Each row is where one point has got to under a steady rotation. How many ticks took it there?
The counts run from 0 to 812.
[ 16 -16 -13  -7  -3   2  -6  15 -13  15  -1 -13 -29 -11  19   6   7  -5
  -8 -20  -3  -6 -15 -14 -11 -26   4  25  38 -13  -4  12  -3  -6   2   1
  -2  -2 -28  -2   1  -2  13   6 -18  13 -12   5   9  18  28   9  -8 -18
 -14 -29 -14 -10   5  33 -12 -14  12  -2   3   3   6   6  -1  25   6   6
  -8   7   6  -5  -3  15   1   4 -15   1  -7  14 -20 -12  -5   6 -13  -1] | 704
[ 10 -15 -15   2 -14  -1   7  14  -5  18  -8   0 -23 -21  22  14  30 -17
 -11 -10   0 -15 -19 -14  -8 -14  -6  11  33  -9 -14   6  -7  17   0   0
   3  -4 -20   3  -2  -6  11  -2  -6  23 -12   8  21  11  16   5   1 -15
 -12 -31   2  -6  14  23  -9 -14  17  -6  -9  10   9   9  -5  29  13   0
   3 -16   6   9   8   8   3   6 -25   2  -6   8 -28 -10  -8   4  -6  -3] | 230
[ 14 -17   5   7  -8   4   4   4  -5  15  -5 -12 -17 -22  19  27  26 -14
   3  -5  17 -20  -4   4   0   2  -2  14  24 -16  -5 -20 -21  17   6   6
  -1 -11 -20   9   5 -16   0   4 -10  19  -1  -4  15   5  11   9   4 -13
  -2 -36   6 -11   6  11 -10 -12  13  -7   1  11  18  15  -2  30  12   1
  -5 -21   0  17  17  -1  -5   3 -26  -7  -8   7  -4 -15  19 -15  -9  15] | 317
[ 30 -16   5  -4  -9   5   5   3  -3  18 -10 -24 -17 -32  20  18  15  -9
  -3  -1  22 -29   5 -11   2   0  -7  13  20  -3  -7 -20  -9   6   8 -12
 -13   1 -25  -1  -4 -11 -19   1  -5   0  -6  -3  22  -6  16  15  -2 -15
  -7 -27   3  -7  13  24  -2 -12  19  -3   6   6  17  22  -6  21  11   6
  -2 -11  -7   9   9 -15  10   5 -21  -3  -5  -1  -1 -20  14 -16  -4   8] | 647
[ 17 -28  12  11 -13   6 -15  18  -7  -8  -6 -11 -23 -16  14  -3  -7  -1
  -3  -5  11  -9   5  -2  -3 -11  -8  41  36  -7 -13 -18  11 -25  12 -13
   3   9 -29  16  10   2  -8  13   2  -7   3  -1  13   6  35  -5   0  -8
 -11 -23  -7  -6  -6  19  -5 -17  17 -10  21   2  27   0   3  11  11  15
  -2   6   0  -2   0  -1  -4  -8 -20  -5  12 -10 -10  -1  -3   4  -7  14] | 55
[ 28 -20  20   1 -17   4  -8   1 -13  11  -7 -18  -8 -29  14  23  10  -8
  11   3  14 -22  -7   3   9  11   2  27  33  -7 -22  -9 -14   7   5  -7
 -13   1 -27   0   9 -12 -10   7  -3   7  -9  -2  13   5  21   6   3 -10
 -12 -35   9  -5   5  18 -13 -12  21  -7   9   7  23  11   6  18  11   6
  -9  -5  -6   7  26  -6   0  -6 -11  -1   9  -4  -1  -7  14 -12  -8  11] | 69
[ 23 -14   5  12 -18   7   6   8 -16   6 -11  -2 -14 -23  27  17  13  -5
  10   9  24 -22  -4 -11   6  -1 -10  21  29 -17 -11  -8  -6  17   9  -8
 -12  -3 -27   9  12 -23  -1   3   0  14  -1   5  17  10  21   8   6 -15
 -18 -40   1  -8   4  14  -9 -10  21   0  10   8  12  14   6  20   7   2
 -12 -10   2   9  16  -1  -1   4 -19   9  10  -5  -7 -18   9  -7  -7  13] | 522
[ 18 -26   9  13 -15  10 -12  24  -8  -9  -6  -7 -20 -12  18  -2  -7   0
   0  -8  12  -6   2  -4  -6 -11 -10  36  36 -11 -16 -16  11 -24   8 -16
   2   7 -29  17  10  -1  -4   7   5 -10   4   5  17  10  36  -3  -1  -6
 -14 -26 -11  -8  -7  16  -4 -17  18 -11  17   4  23   0   4  11   8  11
  -7   5   3  -5   0   3  -5  -7 -16  -7  14  -5 -10  -6  -4   9  -8  14] | 56
[  1 -28  -2  13  -5  12  -2  25  -1   5  -1  -8 -22 -12  15  14  18 -17
 -10 -19  16  -8   1   9 -17  -8  -8  19  28 -17  -8 -31  -6  -7   7   1
  20  -4 -20  21   2  -2   1   1  -4   5  12   1  23   4  16   3  -2  -7
   1 -23  -6 -14  -3   3  -6 -22   8 -17  -3   7  26   3  -8  25  15   4
   0 -16   7  12   1   4 -10   2 -29 -19 -11  10  -6 -11   5   1 -13  18] | 324
[ 21 -16  13  12 -21   4  -6   4  -9   2  -8  -6 -14 -29  19  19  12  -6
  10   9  14 -24  -9  -5   6   4 -16  24  29   2 -14 -13  -9   2  17 -12
 -14   9 -30  10   8 -13 -12   9   0   4   0  -2  22   0  22   4   5 -16
 -10 -31   4   1   3  16  -5 -11  22  -4  12   6  23  12   3  20  13   1
  -1 -12  -1  11  20  -7   1  -5 -16   6  10 -10 -12 -17   8  -2  -1  10] | 296
[ 14 -26   9   6  -7  10 -18  28 -17   2  -1  -7 -13   0  16   8   0  -1
   5 -14  12  -3  -4   0 -10 -11   3  30  47 -20 -16  -9   2 -11   2 -10
   5  -3 -24  14   5 -11   7  10  -6   7   1   6   5  14  27   9  -3   0
 -13 -36 -11 -15 -13  21 -23 -18   7  -9   7   1  10   2   4  19   1  12
 -23   6   2  -8   0  10  -6   1 -16  -5   2   8  -4 -14  10   0  -9  10] | 617
[ 12 -19 -15  -3  -4   1   6  11  -3  22  -5 -18 -33 -15  20  12  27 -12
 -20 -21  14 -11   6 -15 -18 -24   3  17  22 -15  -3  -4  -1   8  -1  -1
   9 -11 -21   6  -6  -3  -1  -9  -9  20  -5  -5  11   7  15   7  -4 -17
  -7 -22  -7 -18  17  23  -5 -14  14  -2  -3   4   7  13  -7  24  11   7
   2  -2   4   5 -11   3   4   9 -32  -1 -13  12 -14 -15  12  -8 -18   1] | 559
[ 10 -33  13  15 -17  10 -15  30  -9   0  -9  -3 -10 -14  11  12   7 -11
   0 -14  15 -14   1   1 -12   0  -7  22  42  -2 -27 -24   6  -7   2 -23
  13   5 -20  18   0  -7 -15  -1   7   3  11   3  15  -3  15   7  -1   5
  -3 -29  -2  -9  -9  14 -15 -26  10 -20   0   1  20   5  -4  19   9   6
  -9  -6   0   1   2   0   1  -1 -23  -7   4   2  -9 -23  10   1  -3  12] | 305
[  4 -29  -7  -1  -6   4 -12  31  -4   5  -2 -11 -23  -8  13   4   8 -10
 -14 -27  -6  -1 -14   5 -14 -20   4  24  42 -12 -10  -4  -3 -16  -1   4
  17  -2 -19   6  -2   4  15   9 -10   6 -10   8  15  17  27   5  -4  -8
  -7 -26  -7 -13  -4  23 -16 -23   4 -19  -3   6  17  -3  -6  27   6  11
  -7  -4   6  -3   0  11  -5   1 -19 -17 -12  10 -19   1  -9   6  -5   3] | 471
[ 14 -25  -6  -1 -14  -3  -3  23 -11   7 -11  -1 -23 -10  23  -1  12   1
  -8  -9   3  -7  -8 -17  -4 -22   4  27  39 -16 -11  11   8   0   1  -8
   5  -9 -23   5   1 -13  16   6  -3  13 -13  13   4  20  28   3   5  -6
 -21 -38  -2 -11   3  30 -15 -12  14  -4   5   4   1   1   2  21   2  12
 -13   4   0 -12   2   8  -1   6 -24   6   0  -1 -23   2 -12  -1  -7  -1] | 144
[  6 -32   5  19 -16   8  -9  26  -8   0 -10   3 -19  -9  16  10  16 -11
  -6 -12  18 -11   7   2 -17  -8  -8  23  36  -8 -18 -27   8  -3   4 -16
  16   0 -20  28   0 -10  -6  -2   8  11  16   0  15  -3  15   0   3  -1
  -3 -27  -3 -13  -6  10 -10 -21  12 -14   2   4  20   2  -3  23  11   6
  -3  -7   2   5  -4   2  -5  -1 -32  -5   1   5 -12 -19  15   2  -5   9] | 761
[ -2 -30  -4   8  -7   1  -5  27   0   0  -7  -2 -22  -9  13   5  16 -11
 -15 -20   0  -2  -6   6 -12 -22   1  26  35 -16  -4 -16  -4 -16   7  10
  22 -10 -19  18  -4   0  17  10  -8  10  -2   6  13  10  23  -3   2  -5
   0 -27  -3 -14  -6  16 -11 -19   3 -14   1   8  21  -1  -9  28  10  11
  -5 -13   4   0  -4  10 -13   4 -33 -15 -15   5 -17   3  -2   0  -5   6] | 14
[ 34 -11   4  -4 -11   3  -7   0  -8   9  -5 -21 -25 -25  21   8   2   1
   0   2  11 -20  -6 -18   5 -11  -8  28  24  -2  -3   2  -3  -7  11 -11
 -22  10 -34  -5   6  -5 -11  11  -9  -2 -11  -3  17   1  31   8  -1 -23
 -14 -27  -5   0   9  33  -3  -9  23   4  19   7  15  17   4  18  11   7
  -3   6  -6   1   8  -4   9   0 -14   8   8  -7 -10 -13   1  -1  -5   5] | 501
[  7 -20 -14   1 -14  -5   5  20  -5  13 -14   4 -21 -16  23   8  27  -6
 -11  -4   1 -15 -13 -16  -3 -23  -1  16  34  -9  -7   5  -4   9   2  -2
   6 -12 -20   6  -9 -17  17   3  -5  22 -13  10  11  11  19   6   6 -10
 -13 -35   6  -8   9  30 -13 -11   9  -5  -4   9   3   7  -5  29   5   6
  -8 -14   0   0   3   5   1   9 -30   3 -10   0 -25  -6  -6  -1   0  -6] | 685
[ 12 -29  -3   1 -16  -3  -9  29  -6  -1 -18   3 -20 -11  19  -6   7   2
 -12 -10  -1  -7  -5 -14  -5 -25  -1  29  40  -6 -16   2  13 -13   3 -13
  10  -3 -22   8  -7  -9  10   9   3   4  -8  12   6   9  30  -1   5   1
 -16 -29   0 -10   0  32 -14 -14   9  -8   6   3   8   0  -2  21   3  14
 -11   2  -2 -13  -3   8   0   5 -27   3  -1  -7 -22   2 -11   3   0  -2] | 142
[ 11 -30   9   6 -15  -5 -14  16   2  -2 -13  -9 -22 -21  12  -3   7  -6
 -15  -8  -4  -8  -6   1   2 -14  -3  38  32   1 -11 -10   0 -26  10   1
   9   6 -25   6   0  10   4  14   1  -4 -11   0  16   7  32 -10   4  -9
  -5 -19   2  -6   2  24  -1 -14  13 -14  11  10  31  -4  -4  18  18  15
   5  -7  -4   2  10  -1  -4  -8 -22 -13   1 -15 -22  17 -11   4  -3   6] | 364
[ 18 -22   2  13 -16   8  -5  20 -12  -1  -7   2 -23 -10  24   4   2   2
  -2  -1  20 -12   7 -17 -10 -14 -11  30  37 -13 -16  -7  17  -5   6 -23
   0   5 -30  18   7 -14  -8   1   7   2   6   4  12   4  30   1   0  -7
 -18 -33 -10  -8  -2  21  -8 -16  21   1  15  -1   7   9   7  13   6   7
 -10   8   1  -5  -6   1   4   0 -23  10  13  -3 -12 -19   2   4  -8   9] | 288
[ 14 -25  -2   3  -5   6 -12  26  -3  -1  -3 -14 -26 -11  17  -3  -8  -4
 -10 -19   5   0  -6  -2  -9 -23  -5  31  34 -13  -2 -13   3 -34  12  -3
   7   3 -25   8   5   5   7  16  -8  -8  -2   8  18  14  33   2  -6 -11
 -10 -21 -13  -9  -9  23  -5 -21  10 -13  13   2  21  -1  -4  19   7  12
  -6   3   5  -3  -3   7  -3   1 -16 -16  -1  -2 -13  -2 -14  10  -8  14] | 263
[ 17 -22   6   5  -8   9  10  16   0   8  -8 -16 -13 -31  24  15  10 -12
  -2  -6  28 -22   2   1   5   5  -5  13  20 -18  -8 -36 -11   4  11  -2
   1  -3 -21  12   7 -10  -7   6   1  -4  -3   6  28   7  19   8   3  -6
  -7 -32   5 -10   5   6  -3 -16  14 -12   5   9  26  13  -6  19  12   4
  -5 -24   4  10  14  -6  -2   5 -19 -18  -7  -5   4  -5   1 -17  -5  20] | 651
[ 14 -18  -3   4 -18  -1  13   7   1  17 -11 -10 -19 -33  21  18  27 -16
  -8  -4  11 -21 -13  -6   2  -1  -3  14  20 -13 -15 -10 -12  17   6   5
   0  -5 -20   5   5  -5   5  -2  -1  11 -11   3  30  14  16   1   5 -14
 -11 -29   9  -7  19  11   1 -14  20  -9  -1  14  22  10  -4  24  20  -1
   6 -25   5  17  18  -2  -1   1 -22  -8   0  -4 -17   4  -9  -5  -6   8] | 669
[ 32 -15   4   5 -16   7  -1   2 -18  14  -4 -11 -22 -17  23  18  10  -5
   7   1  17 -18  -3 -15  -3  -2  -1  28  31 -13 -20   3   2  16   2 -16
 -14   2 -28   4  13 -14  -9  -4  -1  15  -5  -3  11  11  23   4   1 -17
 -21 -31  -8  -8  10  20  -8 -12  27   6  12   4   9  12   9  16   8   3
  -5   7   2   5  10   1   8  -4 -16  14  15   2 -13 -17   9   0 -15   6] | 292
[ 26 -12   6   4  -9   7   1   0  -3  12  -4 -20 -23 -32  24  18   9  -9
   1   4  24 -26   1  -7   3  -2 -15  18  19  -2  -5 -21  -8   1  18  -7
 -14   9 -31   6   6  -8 -19   6  -7  -1   4  -6  25  -4  21  11  -1 -23
  -5 -24  -2  -1  10  17   1 -13  26  -3  13   7  22  20  -1  18  15   4
   1 -13  -2  12   8 -11   6   1 -20  -1   5  -3  -3 -22  11  -6  -4  12] | 192
[ 22 -14  -9  -7 -11  -4  13   6   1  21 -10 -16 -26 -30  24   7  19 -10
 -13  -5   6 -16 -12 -15   0 -14   3  17  21 -11  -4   8  -8  10   4   6
  -5  -6 -22  -8   0   2   7   1  -9   9 -24   6  20  19  25   2  -1 -21
 -16 -26   1  -8  21  26   2 -10  22  -2   1  12  13   8  -2  23  13   6
   4 -11   6   5  12   5   5   3 -16  -1  -3  -3 -20   7 -15  -3 -10   1] | 128
[ 28 -10  -4   2  -8   5   4   7 -11   6  -4  -9 -25 -18  32   8  -1   3
   5   5  20 -18  -4 -19   6 -19  -9  23  23 -19   3  -4  -1  -1  15  -8
 -17   2 -31   4  11 -17   3  12  -6   4  -7   7  16  14  32   9   2 -21
 -19 -35 -10  -3   6  25  -3  -6  23   8  19   2   7  18   5  16   3   3
 -14   3   2   0   6   2   1   4 -16   7   6  -5  -8 -13  -5   0  -7  10] | 728
[  6 -31  -1   7 -16   0  -5  19  -4  13 -12  -7 -28 -13  12   8  28 -15
 -20 -19   6  -8   3  -6 -22 -13   3  29  33  -9 -26  -3   8   7  -7  -7
  20  -8 -18  12  -5   4   0 -13   5  18  -1  -6  10   7  15  -5   0  -3
  -6 -21  -5 -19  12  17  -5 -20  18 -13  -7   8  15  -1  -4  20  17  11
  10  -3   2   4  -5   7   2  -2 -36  -4  -6   5 -24   0   8   0 -17   1] | 224
[  7 -26   5   5  -8   5   3  19   0   8  -6 -15  -9 -24  16  21  19 -16
  -3 -12  15 -17  -6  10  -1   0  -5  12  28 -14  -7 -32 -20   3   8   7
  10  -7 -18  13   0  -8   3   9 -11   8  -1   5  23   6  12   8   3  -8
   2 -33   7 -11   1   9 -12 -17   5 -18  -6  10  25   8  -8  29  10   1
  -5 -27   1  13  15   0  -6   4 -24 -20 -15   4  -3  -9   8 -11  -2  16] | 548
